Each named move below is a turn or a mirror, shown by a few rows before and after it. Which moves, in which order, take the first row of each later pair to the second? The first pair is answered.
gup:
-9  -17  -8  -32  0  -14  -12  -14  27  -25  -18  17  -8  -17  2  -10  34  6  -11  -5  3  -2  18  13  -7  ->  -11  5  -18  -17  2  -5  -2  -18  23  -16  -5  19  -39  -17  -3  5  19  12  -19  -8  6  -21  20  19  0
-4  8  -9  44  -44  17  0  26  5  -19  0  1  18  -18  -20  6  11  -39  10  -6  20  -20  -32  -15  -2  ->  -3  5  -7  42  -45  15  -1  26  4  -22  -2  1  24  -19  -19  3  13  -41  12  -6  20  -16  -33  -17  -4
-5  37  -28  -3  -20  -6  16  12  -1  0  -9  7  -57  -5  -8  22  14  25  -25  -16  8  -36  5  3  -2  ->  -2  -25  -5  -41  -23  -29  -6  19  9  -21  -39  4  24  -3  7  -19  51  11  -3  -7  -3  13  3  -9  -21
deki:
3  5  35  18  21  3  -20  -21  -28  26  40  -17  6  11  -8  26  -49  -12  24  29  7  9  -5  -9  16  ->  7  -10  35  -1  35  1  -33  -41  -8  26  34  -13  5  -1  -11  33  -35  -13  25  24  -2  18  5  -8  10
7  1  17  -21  14  -15  5  18  -19  27  -21  -13  24  37  20  -35  -12  42  -13  14  -10  28  19  -10  8  ->  11  -6  15  -31  22  -16  -1  6  -7  27  -24  -9  23  30  19  -32  -5  41  -12  11  -17  34  26  -9  3
-10  20  -3  26  -22  -11  16  36  -11  -20  12  12  -23  9  10  0  -8  8  -26  3  20  -26  -16  11  5  ->  1  -15  -5  -24  9  -19  -9  -10  34  -17  2  25  -31  -23  6  21  27  4  -23  -6  -2  1  10  14  -11
14  -18  10  4  23  -3  -23  -38  21  -11  21  -24  49  -7  -15  23  -10  -46  51  27  -15  34  10  -15  2  ->  6  6  12  41  -2  1  -2  -5  -14  -13  31  -36  56  18  -11  8  -36  -43  49  35  1  15  -7  -19  14
Fegur:
5  4  8  10  8  8  -2  -5  -11  19  -7  -12  9  0  -5  0  -12  -9  11  17  -15  18  5  -12  11  ->  9  8  3  5  5  10  -2  -2  -11  26  -14  -7  3  -2  -6  -2  -4  -3  7  15  -15  16  10  -14  9
1  22  -2  18  1  -4  13  20  -33  -11  23  -2  -24  18  22  6  -16  -1  -6  -2  5  -16  -19  19  -4  ->  0  6  8  13  19  -5  4  -3  -26  -12  32  -10  -17  16  23  16  -23  -13  10  6  -4  -4  -16  23  -1
-8  -1  -2  6  -15  3  -5  18  9  -15  -8  15  8  -5  -8  -1  23  -8  -8  -2  14  4  -15  -2  -10  ->  -13  -7  5  8  -8  2  -8  12  8  -20  -2  11  15  -3  -7  2  19  -17  0  2  14  8  -19  1  -9
tobep:
1  14  -21  -36  -13  -29  21  15  17  -17  -42  32  -30  -5  23  -28  29  38  -43  -31  13  -17  2  -7  -43  ->  -22  16  -16  19  -47  -19  22  32  6  -57  -19  21  -4  -2  7  -18  16  -14  -22  -24  37  -33  -41  -11  -40
-4  -2  13  13  -7  -2  -1  -1  -10  9  14  -17  31  12  -11  -16  -21  -24  21  14  -10  9  -5  -11  8  ->  -4  -5  15  -9  22  -8  -1  -26  -2  12  20  -14  9  17  -2  -5  -29  -8  16  12  -20  12  10  3  11
-5  -18  -13  -14  -8  -18  7  0  24  -28  -5  8  2  -19  1  2  38  -5  1  -11  4  0  -7  -3  -18  ->  -8  -18  -11  -11  -5  -19  8  -4  22  -33  1  8  -1  -17  3  5  34  -8  4  -11  7  -2  -10  1  -15
Pairs:
(two moves a pair)
-6  -4  3  -28  -10  -10  7  27  -7  -14  -15  22  18  21  30  -38  15  17  -13  -7  14  4  -1  7  -9  ->  -11  30  -11  3  -20  4  18  30  -15  -10  4  22  -19  21  19  -14  -6  16  -20  -10  25  -26  -8  10  2 -> gup, tobep
15  -23  24  23  17  25  -35  -13  -19  -3  33  -6  38  12  1  -25  -42  -40  40  40  13  42  -36  -9  24  ->  50  -8  0  -43  46  23  -32  -25  1  53  -6  18  -15  -2  10  -32  -15  33  -4  19  -9  48  20  -7  17 -> tobep, Fegur
25  20  -1  36  -31  19  -3  38  3  64  -4  12  -20  34  0  1  16  6  24  -3  10  -29  1  -48  -10  ->  7  -13  10  14  20  13  -23  -35  44  33  31  13  -48  12  3  53  15  -20  39  -6  -1  -22  4  -17  -14 -> tobep, deki
-2  23  9  1  48  8  21  -44  -22  24  44  -16  -57  26  29  14  -60  36  -10  11  -8  -16  21  39  28  ->  -7  35  2  78  -47  27  20  35  -46  3  27  -26  16  20  -7  -14  -43  -23  13  19  24  -26  -33  -6  23 -> tobep, tobep
-26  -2  9  36  -13  7  -8  -16  -7  -20  29  -19  -14  -8  -20  30  -29  -44  7  -1  10  -21  0  -17  6  ->  -13  -38  22  -34  33  -17  -21  -44  10  -9  9  -13  -7  -5  6  13  -10  -10  -1  0  -16  15  36  -7  -5 -> gup, tobep
0  16  -40  6  6  -4  -14  5  0  17  -17  20  -28  -15  -18  12  0  3  -3  -11  19  -1  8  6  3  ->  -5  6  -26  16  -12  -11  -10  34  -20  8  -24  10  17  5  -9  -17  0  -2  4  -1  27  9  -6  -4  3 -> gup, deki
27  13  -11  -12  -12  -8  13  44  -19  36  -32  5  7  5  3  -51  11  37  -10  10  11  0  6  -19  16  ->  -12  -17  17  29  21  -3  -1  -16  -8  -14  36  -18  17  2  -8  8  -31  -40  43  29  9  2  -29  2  28 -> tobep, Fegur
0  -1  4  8  -4  -1  0  12  -15  -3  -1  4  9  7  12  -14  -6  7  -11  7  8  5  -1  1  -3  ->  -4  5  2  13  1  0  3  4  -16  -4  7  3  -4  7  12  -6  -14  10  -13  7  8  -1  -2  7  2 -> gup, tobep
-25  -19  14  9  -1  -13  9  19  -18  -19  15  -14  7  20  12  6  -5  -13  10  16  12  -10  -11  -2  1  ->  -6  -33  4  -29  17  -13  -7  -7  14  -1  -2  -1  -8  -7  3  17  24  -3  7  7  -6  5  16  -6  -8 -> deki, Fegur
27  9  11  9  -8  9  -12  7  -14  47  -12  -11  25  3  -10  -19  -11  4  18  10  -26  19  15  -26  13  ->  9  -12  18  9  15  9  -24  -33  10  17  16  -13  15  -12  -14  16  -13  -29  35  11  -28  21  4  -9  10 -> tobep, deki
-18  -33  8  -6  -16  -2  -1  1  11  -56  6  -13  51  13  15  -11  0  -41  16  32  13  17  -37  8  -5  ->  -4  23  -18  11  14  26  8  -39  20  -8  34  -9  -51  -7  -12  49  -32  -21  0  22  0  -18  -9  17  16 -> Fegur, gup
-18  -26  35  28  34  4  -2  -22  -28  7  13  -13  51  16  -4  -10  -35  -24  34  25  -28  52  -19  -10  17  ->  0  4  24  37  20  16  8  1  -48  45  0  -14  38  21  -12  -21  -44  1  21  26  -30  41  -7  -27  25 -> Fegur, deki
35  -21  33  -26  37  -37  6  11  0  12  -11  -2  11  20  9  -33  5  11  -1  7  6  -10  -4  -3  -1  ->  39  16  15  10  5  -19  18  36  -13  25  -9  -2  -8  15  -11  -28  -2  11  -10  2  18  -37  -13  -17  7 -> gup, tobep
-8  4  18  28  16  4  -6  -20  -14  0  22  -13  7  10  -1  13  -28  -20  35  7  -8  4  -8  1  12  ->  12  -6  18  -15  33  -4  -12  -24  -8  23  -2  -6  7  6  13  -5  -11  15  23  4  -25  23  19  0  5 -> gup, tobep
-11  -4  3  15  9  5  4  7  -19  -28  3  -42  11  3  -10  -1  -11  -20  22  22  12  -8  -38  -21  -18  ->  10  -18  -9  -26  27  4  -15  -19  14  -7  -18  -26  -6  -27  -18  7  21  -7  16  8  -8  8  -10  -25  -31 -> deki, Fegur
14  28  -6  34  -13  17  19  15  -33  41  -17  -5  -8  27  6  -23  -31  19  -21  23  0  -12  -4  -27  16  ->  -5  9  12  45  19  16  11  -26  -25  21  18  -15  -14  28  7  10  -53  -10  1  31  -6  -9  -12  -10  26 -> tobep, Fegur
11  4  21  21  15  -2  19  -8  -5  24  9  -12  -3  16  -7  4  -17  9  -4  10  -2  -14  8  -4  24  ->  21  4  8  -1  16  -3  14  -7  11  34  -9  -1  -15  0  -9  3  4  20  -16  0  -6  -12  20  -7  16 -> deki, Fegur
-15  5  13  15  10  5  38  16  -32  2  16  0  -4  43  -2  -8  -50  17  -13  1  -2  -17  -18  17  11  ->  13  -7  14  -21  22  3  23  12  -24  40  -14  4  8  35  -4  -23  -32  38  -14  3  -23  11  10  2  8 -> Fegur, tobep
22  2  -10  -29  -7  -40  19  5  -17  14  -43  -21  28  -3  4  -20  14  18  -9  1  11  8  30  -10  -6  ->  -11  18  -7  29  -23  -28  29  4  -26  -21  0  -33  17  0  -10  12  -17  -27  8  5  32  -24  -8  0  5 -> tobep, gup
-24  12  23  18  8  23  -23  -19  -28  25  4  -16  -39  13  -23  34  -50  -8  23  4  25  -25  -2  6  20  ->  -22  -34  47  -3  -2  3  -40  0  -28  8  -22  -19  38  23  -7  -8  -25  -20  40  16  20  14  -10  -7  4 -> gup, deki
